In the rows, zero is written as 128.
The rows of Z fall into a few groups, and each row is roughly a mix of its group's hidden directions.
Z, 105 rows:
[[101 136 132 119 148 160 101  79 147 100]
 [100 162 124  77 132 133  95 124 159 127]
 [113 137 142 124 142 161  90 109 140  74]
 [159 116 104 137 106 136 168 158  93 153]
 [ 79 149 142 158 113 167 145 114 136 107]
 [162 121  99 134 118 105 162 175 111 146]
 [106 117  78  96 117 148 142  94 144 147]
 [107 176  97  91 130 122 128 119 109  95]
 [171 128 100 144 116 105 150 173 125 154]
 [131  85 139 131 124 112  99 164  81 132]
 [ 91 135 138 103 129 129  84  88 155 114]
 [153  95 108  88 117 139 120 158 102 161]
 [159 127 131 154 103 122 150 179 100 149]
 [113 125 113 153 182 128 132 132 164  91]
 [138 103 146 133 137 117  93 158  71 132]
 [125 183 145 126 112 135 157 101 165 119]
 [135 180 123 162 125 119 129 106 174 127]
 [131 104 142 147 144 109  82 152  82 139]
 [126  99 119 136 132  99  89 180 103 132]
 [ 94 138 158 127 136 154 107 107 142  76]
 [131 100  94 165 130 137 148  80 152 126]
 [130 155 101 173 130 166 133 107 162 138]
 [ 97 137 145 109 144 145  72 109 128  98]
 [148 125 148 155 141  90 165 163 117 156]
 [168 102 135  97 109 107 126 164 102 105]
 [110 170 135 145 138 155 169 116 167 120]
 [101 150  76 151 130 118 118  89 148 132]
 [ 82 129  86  85 134 147 129 139 119 147]
 [ 95 135 175 134 149 150 102  99 128  99]
 [159 149 130 161 145 126 157  77 149 124]
 [105 153 102 134 166 115 133  88 156 102]
 [169  97 168 110 101 152 140 123 131 152]
 [138  98 164 162 118 138 146 167 108 102]
 [149 145 119  78 106 131 140  82 116 148]
 [130  75  99 103 131 117 104 155  98 135]
 [163 104  91  85 121 103 115 118 151 115]
 [103 122 110  68 126 139 155 107 155 128]
 [132 156 135 131 140 159 171  88 162 116]
 [ 82 116 116 169 155 108 132 119 135  92]
 [149  97 179 130 113 145 129 173 119 130]
 [160 124 109 143 110  92 167 161 142 152]
 [ 69 152 138 160 117 137 158 120 143 132]
 [123 146 110 175 116 170 161 119 129 154]
 [115 167 125 129 138  94 142  70 117 131]
 [145 102 102 103  89 159 110 149 127 162]
 [122 152 140 132 126 145 175 101 178 116]
 [ 79 131  97 105 162 123 103 150 131 148]
 [150  82 116 127 119  99  95 165 104 126]
 [142 109 181 178 141 134 131 132 103 124]
 [170 116 107 140 128 112 166 157 107 163]
 [107 106 151 143 161 111 103 182 134 134]
 [ 80 155 105 156 156 100 109 124 139 114]
 [118  76 126 160 157 117 115 166 130 143]
 [120 113  88  77 122 103  91 134 121 140]
 [ 96 145 110 113 134 158  76 106 139 105]
 [ 79 118  94 167 148 101 124 114 127 117]
 [103 138 145 154 155 167 134  77 133 137]
 [137 128  89  92 144  93  86 146 142 127]
 [126 130  88 163  95 125 122  92 129 165]
 [132 159 138  71 121 120 135  83 123 136]
 [176 100 109  86 128 115 116 147 104 116]
 [156 108 139  78 105 150 115 155 120 159]
 [129 149 121 168 144 189 123 110 132 114]
 [114 128 105 160 118 100  84 168 114 148]
 [156 120 126 145 115  91 172 160 131 160]
 [129 115 166 152 155 113 118 185 118 130]
 [169 124 138 133  87 154 125 168 110 150]
 [131  98  90 159 176 128 142 122 152 112]
 [ 90 157 119 105 160 108 134 102 134  87]
 [156  72 107 153 153 140 156 135 126 119]
 [156 124  93 126 131  82 151 148 149 161]
 [129 140  97 133 140 132 119  79 177 149]
 [146  80 115 116  98 126 109 106  86 143]
 [141  69 145 113 107 156 123 159 132 142]
 [162 125 111 148 126 100 163 159 122 170]
 [ 98 126 150 179 151  95 126 153 112 115]
 [135  84 120 118 125 112 100 170  87 131]
 [115 135 126 126 131 144 168  87 181 126]
 [150  96 118 137 125 121  98 163  75 130]
 [106 185 162 139 107 129 119 137 131  96]
 [132 139 132 168 138 182 129 100 110 156]
 [135 159 116 141 129 152 174 112 175 113]
 [149 110 128 108  94  89 149 174 113 130]
 [143 112 174 188 132 121 126 143 115 122]
 [126 161 134 147 107 145 164  85 164 128]
 [ 77 146 108 120 129 134 122  94 170 110]
 [ 90 132 160 115 157 129 112 113 137  77]
 [134 154 142 189 157 143 136 155 129 120]
 [172 125 161 102 119 141 125 171 110 152]
 [114 164 180 158 119 143 145  97 124 135]
 [124 115  98  62 128 120 113 151 109 126]
 [180 136 154 124  99 146 163 126 101 123]
 [ 94 127 135 106 129 163 115 102 123  74]
 [161 120  72  94 113 110 115 143 140 135]
 [124 175 140 145 133 143 157  94 170 123]
 [105  92 114 133 118 107  92 164  96 149]
 [ 95 150 120 128 153 117 106  92 178 130]
 [123 125  74  83 100 112 109 141 136 127]
 [174 111 139 141 129  99 160 167 110 141]
 [146 158 177 163 146 104 104 144 122 117]
 [110 127 120 109 139 179 104  95 115  91]
 [147 114 161 151  67 123 145 134 109 123]
 [119 139 136 128 126 125 165  71 126  86]
 [124  97 116 135 119 100  83 161  92 144]
 [161 111 139  99 112  99  99 170 110 112]]
Here is one row from each group, named. Which group is each of the other rows in?
[ 95 148  84  92 107 136 147 127 160 136]
(129)
[107  89 142 138 150 130  99 179 150 136]
(85)
[151 111 118  88 141  70 115 145 139 127]
(68)

[129  90 130 124 121  98  81 145  89 143]
(129)
[147 158 165 149 108 138 128 151  78 121]
(129)
[174  81 117 112 151 147 155 145 118 126]
(85)
[155 103 125  81 117  90 109 154 108 123]
(68)
[157 107 129  95 105 137 112 152 112 179]
(85)
[127 152  62 114 148 146 114 107 129 143]
(129)
[140 138  94  92 117 133 103 111 144 180]
(85)
[125 135 141 111 145 140  71 120 141  80]
(68)
[123 176 155 168 133 129 145 162 148 113]
(129)
[153 125 130 147  92 122 141 178  97 154]
(68)
[137 143 118  55 131 121 112 108 117 123]
(129)
